Each named move below is a turn or a mirror, shown by a few rows before and after it. Which moves, in which order, take the first row of each later pair to the second? The first pair is answered.
K:
[ 11  -1  -9  -2  -1 -21  15   2   3   6   6   4 -19 -15   9  -4  -1  16
  -4  15  -4   1 -10] => [  7   6  -7  -1  -4 -19  24  -1   2   1  -3  -2 -12 -14  10  -5  -1  19
   1  13   0  -1 -14]
[-18   7 -15 -12   5  -2 -15  -7   6  11 -11   6  -5  -8 -12 -16  19  14
  17 -13   7  20   1] => [-18   7 -16 -13   7  -5 -17  -7   5  14 -11  11 -10  -9  -9 -13  18  16
  13 -14   4  23   4]
[-41  18   5 -49 -24   5  12 -16  14  -1   3  18  20 -50  -3   3  -1  13
 -35   9   5 -19   7] => [-38  15   0 -52 -20   5   7 -14  14   2   5  22  18 -51  -2   4  -1  10
 -36   8   2 -16   8]
F:
[  7 -13 -11  -3   1  10   5   5  12   6 -18 -27  -3 -15  17   7  16  27
  13  12 -10  -4 -20] => [  7  -9 -13 -18   7  11 -16   6   5   3   9  15   6 -31  15  22   9  10
 -24  12   0 -14  -5]
[ -3   3  11 -18  -3  -4  -4  -6  -3 -24  -7  -5  17  -6   6  -9  -4  13
   9   9   7   3  -3] => [ -2  -1  10 -22  -3  -5  -6  -8  -6 -21  -4  -1  17  -8   6  -8  -2  14
   2  12   7   3  -3]
[ 17 -15   6  15   2   7  14  18  12  22 -14 -31 -34  -2  13   4   3  23
  19  18   2   5  -2] => [ 16 -20  -2  -4   6   5 -14  20   1  26  14  12 -28 -22  18  19  -4  12
 -26  23   5  -6  10]
V:
[  0   4  11  -7 -14  21  12  11   7   0  -1   9  53 -21  10  14 -11  27
  11  24  28  -4  25] => [11 13 16 13 -9 18 19 13 16 -9 -3 -2 54 -2  3  8 -9 15 31 14 33 -1 25]
[ 25 -17 -14   6  21  -2 -28  17   7  14  42  46 -17   1   3  13  13 -18
 -21  -4 -19  17  14] => [-10 -33 -18 -37 -21   2  -6   5  -3  27  -3   6  -4 -33  14   7  10  39
 -13  26 -32  12  -8]
[  2 -20 -11 -37 -41  -9  13   4 -14   3 -10 -10  26 -31   7  -6   8  11
  18  11  -2  -5 -27] => [ 23   3   1  10 -22 -11  25   9   1 -14  -5 -19  19  11  -5 -15  16 -21
  49 -14   9  -1 -22]
[ 14 -27 -12 -29  34 -18 -13   1  31  24   7 -16 -29  18  20  14  20 -14
  20  11  -1   2   4] => [  7 -31 -14 -36  30 -19 -10   0  30  28   2 -20 -26  10  19  15  20  -5
  19  14  -2   2   0]
S:
[  5  -7   1   3  21  -9  14 -22  -6 -10  -3 -22  -5   8 -25 -28  18  17
  32 -11  16   9  -2] => [ -2  10   3  -3  18 -10  11 -26 -12 -21   8  -4  13   5 -32 -20   5   8
  16 -18  32  -4   5]
[  5   9   5  36  25   2   8   5  14  -4 -27  -7   2  13 -20   1  -8 -17
  44 -14   0  11   9] => [ -3  25   7  24  21   3   2   2   1 -17 -11  20  20   4 -28   5 -19 -30
  18 -21  16  -3  15]
[-19  20  -3  -8 -18   6  31 -15 -22 -18 -17 -21  18   0 -22  -6  -2   7
  33  -3   5  -6  -9] => [-23  18  -5 -23 -16   6  17 -16 -32 -20  -3   3  28 -10 -23   6  -8   4
   5  -1   9 -16  -1]

Each pair is two moves apart.
[ 28  -4 -20  20  -9  18 -22  15  14  25  51  59 -24  -3  14  53   2 -23
 -20 -34 -10 -14  23] => [ 25 -16 -11  42 -25  19  17  12  34  36  -8 -23 -44  19  18  24  19  14
  54 -25 -29   8  -5] : F, F
[ 17 -29   4  19  25  -3 -38  -4  24  43  23  -2 -18 -22  43 -28  46   9
  11  32 -24  -9  11] => [ 17 -23  11  32  21  -2 -22  -9  28  35   8 -25 -17  -6  42 -38  50  15
  38  26 -19  -5   2] : V, V
[  9   9  13   9  27  -9 -18   4   1  -6  31  36 -25   2  -3  25 -16 -24
 -10 -14   4   4   5] => [  6 -18  12  10  15  -8  -2   5   8  16  -7 -15 -46   1  10  10  -4  18
  31   5 -25  23 -19] : F, F
[-25  13  11 -25 -32   6  19 -15 -15  -4 -20  -4  22 -15  -2   1 -14  22
  -3  14  13 -17   0] => [  8  24  11  12   4   0  -4  -3  -5 -10  22  34  10  13 -10   8 -10 -31
 -16 -11  24 -15  15] : V, V
[  3  33  18   6  13   0  -8 -13   5 -23   3   1  19   8   1  10   3 -22
  -8 -11  18  -7   4] => [  6  30  19  17  13  -1   1 -11  10 -20  -9 -14  14  17  -1   4  10 -21
  11 -10  11  -2  -4] : S, F
[ -1 -32  28  -3 -34 -31  11 -11 -28   1 -26 -43   8  27 -16 -15  17  28
  42   3  -8 -28 -12] => [ 15   2  34  18  -7 -35  -5 -10 -33 -28  18   9  20  45 -32  -5   9 -25
  11 -28  19 -41  13] : S, V
[-21  -4 -11 -14  -3   1   7  16  -8 -13 -23 -30  12 -33   9  13  -8  29
  18  23 -38  31 -11] => [  7  28  -1  36  28  -3   9  18   3 -43   5 -10   9  10 -12   7  -4 -21
  34 -14 -18  30   1] : S, V
[ 12 -27 -12  10  12 -13 -19   6   3  20  -1 -18 -25 -14  16  21  18  15
  21   8 -26  20 -16] => [  6  -8  -3  22   5 -10   4   0   6   7 -18 -40 -16  -2   2  13  17  16
  44  -3 -16  17 -22] : V, K
[ 12   1   4 -33 -27 -29   2  24  -7 -12   0  22  21  -5  -6 -23   1 -23
 -24  -2   8 -17  43] => [  7 -19   8 -33 -38 -27  18  24  -2   4 -27 -21   6  -3   2 -36  14   6
   6  13 -10  -4  26] : S, V
[  9   3   1  -2  16  -4 -21  -2  -5   6  14  28 -10 -17 -10   3   0 -17
 -22   4 -12  -2   9] => [ 16   6   4  14  21  -5 -17   2   1   5  15  21 -15  -4 -12  -1   6 -25
  -8  -3 -13   5   8] : S, F
[-23  13  28   1   1  -5  11  -6  15  12   7 -24  -8  12 -20   7   6 -13
  15  -8  11 -22 -13] => [-24 -12  16 -19  -1  -2  -9  -2  14  34  16 -10 -18 -10 -10  19   7  -3
  -9   9  -7 -16 -11] : K, V
[-33  -2  -2 -24 -33  -1  19   4 -28  -9 -13 -24  41 -16 -18   0   0   4
  22   3  17 -22  -2] => [ 12 -19 -15  10  14  -8 -25  26 -12   5  45  21   5   5 -13  10  11 -46
  -5 -11   5  -3  23] : V, K
[ -8  27 -19 -12  -6  40 -27  30  -5  -2  10  32  20  11 -13  19   0 -33
 -28   3  40   4  16] => [-24  -4 -22 -32 -32  42  -9  28  -2  24 -34 -22   5  -7   0   9  13  18
   1  33  12  19  -6] : S, V
[  8 -14  -8   3  28  -6  -9   7   4 -14   4  20 -20   4 -11  19   2 -13
 -21  -7   1   4  27] => [-10 -12  -2   0   2  -5  20  -4   5 -16 -38 -28 -12   2 -13   4   4  17
  18   0  -2   6   6] : V, V
[ -3  20 -21  -2 -32  12  29  -4  17 -10 -27 -17  19 -24  23 -17 -19   5
  24   8   1  15 -20] => [ 17  18 -32   0  -5  11  -6   7  13  -5  23  38  12 -27  23   5 -21 -28
 -23   1   4  14   3] : V, V
[-10 -40 -15  16  10  -6 -14 -10  -2  21 -28 -20 -40   5   7 -10  19  -4
 -35   4  18   1 -15] => [  0 -17  -7  40  19  -9  -6 -11   5   3 -21 -16 -35  25  -1 -19  18 -26
 -21 -15  34  -2 -10] : K, V
[ 28 -14 -14  15  38  -3 -27 -16  -8 -13  45  34  -5  14  -7  35 -10 -18
 -36 -13  12 -15  31] => [-26 -22 -11 -38 -15   1   8 -38 -24  -7 -18 -19  23 -25  -1  27 -18  50
 -18  17   9 -27   4] : V, K
[ -9  -4  -7 -17 -11  -3  -1  -5 -13   2   9   0  10 -11   8   1 -11  11
 -18  -1   0   1   4] => [  1  -4  -3   7  -8   0  13  -5  -2   1  -7 -26  -1   7   9 -10  -3  10
  16  -5  -4  11  -6] : S, V
[ 11   0 -10  14  28 -12  -3  12  -8   3  22  33   9   4  -9   0  -2 -14
 -21  20  -2   9 -17] => [  9  13  -6  25  25 -12   9  10  -7 -10  15  25  16  14 -13  -5  -5 -20
  -5  11  10   4 -21] : F, S
[ 20  36  14  32  13   2  12   5   1 -28  11  10   8  25 -22 -11  -4 -30
  -3 -37  16 -12  -1] => [-13   2   3 -42 -21   8  -1  -5 -22   1  -2  16  16 -36  -5   9 -11  20
 -49   6   1 -21  -6] : S, V
[-13  19  -7  -6  -2   2  -1  -4  -7 -23  19  13  32 -16  -9  11 -10  -9
 -27 -18  33 -23   4] => [  7  21  -6  21  14  -3  -4   1   4 -24  29  12  17   7 -11   6  -3 -28
 -12 -29  32 -13   5] : F, V
[-20 -12  -9 -49   1 -23 -21  -9 -27   0  26  47  41 -30 -18  26 -30  18
 -55  16  21 -17  12] => [-16  -2  10   1 -14 -24  40 -18  -1  -6 -41 -55  25  20 -25 -16 -12  44
  56   9  12   4 -28] : F, F
[ -2 -19   3 -18  -5 -14 -15  12  50  22 -22 -44 -14   7  30  -3  15  15
  33  22  -8   4  13] => [-32  17  14 -32 -23 -11   7  -4  34 -14 -29 -39  28   2  15  -1  -2  13
  27  10  27 -23  12] : F, K
[ -9  10   9  -6 -23   2  21 -16 -11 -17 -18 -18  13   7 -11  -3  -6  19
   8   2  -3  -8  -2] => [  8   6   2  -6  -1  -2 -10  -8 -12 -10  21  28   6   1  -9  11  -7  -9
 -30  -6  -4 -12  17] : V, V
[-16  22  12 -14   3 -10  15   4   3 -15  -5 -22   7  21   8 -10   0  10
  11 -13  23 -20 -13] => [-18  24   8 -24   4 -10   9   3  -5 -15   3  -5  12  15   7  -9  -5   6
  -6 -12  26 -26  -8] : S, V
[ 47  35   3  52   9  31   7 -10   3  16 -26 -16  -6  73   8   9 -13 -37
  -7 -54  21 -27   6] => [  8  15 -12 -35 -18  34 -19 -18 -29  37 -17  21  12   3  21  35 -31  -3
 -83 -18  17 -46   9] : S, V
